Families of rows that turns and mirrors carry onto each other, the same ones carrying the whole set onto itself: the rest of each named row's family, in list order
4 families of 4 rows
T: [ 0.98  1.66 -0.28  1.49 -2.10  1.63 -0.97 -0.31 -0.64  2.39 -0.84 -1.09
  0.32  1.76  1.23  1.29 -3.07 -1.78 -0.27 -0.40  2.75]
S: [ 0.53  1.20 -0.61  0.75 -2.60  0.54 -0.49 -2.19  0.89  0.50 -2.53 -0.22
 -0.02  0.22  1.01 -0.47 -3.77 -2.43 -0.79 -1.91  0.93]
E: [-0.08 -1.77 -1.92 -0.40  0.52 -1.95  1.03 -1.23  2.95 -0.83  1.65  1.13
 -0.27  0.13 -1.55 -1.52  2.14  0.14  1.04 -1.51  2.76]
D: [-0.73  1.33  2.49 -3.09 -0.87 -0.64 -0.44  2.04  0.56 -1.44  0.55  0.43
  0.06 -1.51  0.84 -1.52 -2.11  0.56  0.90  0.36 -3.34]
K: [-0.61  1.51  2.32 -2.36 -0.58  0.54 -1.27  3.25 -0.18 -0.72  1.32 -0.95
 -0.41 -0.93  0.98 -0.45 -1.37  1.24  0.64  1.60 -2.78]
M: [-0.14  1.84  3.13 -3.31 -0.91 -1.29  0.31  2.48 -0.09 -0.34  1.28  1.58
  1.68 -0.53  0.92 -0.73 -2.09  0.31  1.89  0.24 -1.96]
Z: [-1.27 -1.04  0.61 -0.32  2.42 -1.61  3.12 -0.83 -3.22  1.14 -0.30  2.50
  2.19  1.95  0.69 -0.31 -0.15 -1.55  2.19 -0.91 -0.38]
H: [-0.13  1.86  3.05 -2.59 -0.56 -0.14 -0.51  3.65 -0.89  0.44  2.11  0.17
  1.07  0.04  1.10  0.21 -1.41  0.94  1.64  1.53 -1.40]
Q: [-0.26 -1.92 -2.36  0.14  0.70 -0.91  0.10 -0.82  2.83 -1.05  1.78 -0.41
 -1.50 -0.13 -1.37 -1.24  2.56  0.65  0.39 -0.79  2.33]
G: [-2.31 -1.80 -0.91  0.95  2.85  1.45  0.39 -0.23 -2.72 -0.29 -0.87 -1.64
 -1.85  0.53  0.88 -0.57  0.72 -0.05 -0.32  0.85 -2.47]
B: [ 0.51  1.15 -0.93  1.54 -2.33  2.06 -1.57 -1.05  0.35  1.08 -1.79 -1.82
 -1.10  0.64  1.22  0.36 -3.11 -1.58 -1.32 -0.64  1.20]
R: [ 0.25 -1.41 -1.53 -0.16  0.69 -1.75  1.01 -0.34  2.13  0.20  2.60  1.00
  0.20  1.03 -1.35 -0.51  2.47  0.34  1.53 -0.85  3.88]
J: [-2.20 -1.80 -0.39 -0.32  2.40 -1.02  2.18 -2.10 -1.69 -1.10 -2.00  1.17
 -0.22 -0.03  0.53 -2.02 -0.35 -1.41  0.53 -1.38 -2.91]
N: [-1.43 -0.99  0.17  0.99  2.94  0.77  1.33  0.98 -4.17  1.91  0.72 -0.23
  0.47  2.51  0.96  1.02  0.92 -0.28  1.30  1.24  0.12]
W: [ 0.05 -1.61 -2.07  0.52  0.94 -0.57  0.09  0.11  2.07  0.09  2.64 -0.42
 -0.95  0.82 -1.32 -0.32  2.81  0.97  0.81 -0.14  3.43]
V: [ 1.09  1.62  0.04  0.80 -2.48  0.21  0.10 -1.46 -0.03  1.91 -1.49  0.54
  1.32  1.42  1.11  0.50 -3.67 -2.53  0.17 -1.66  2.51]

Which other rows belong to the same family as G? Z, J, N
Which other rows belong to the same family as V? T, S, B

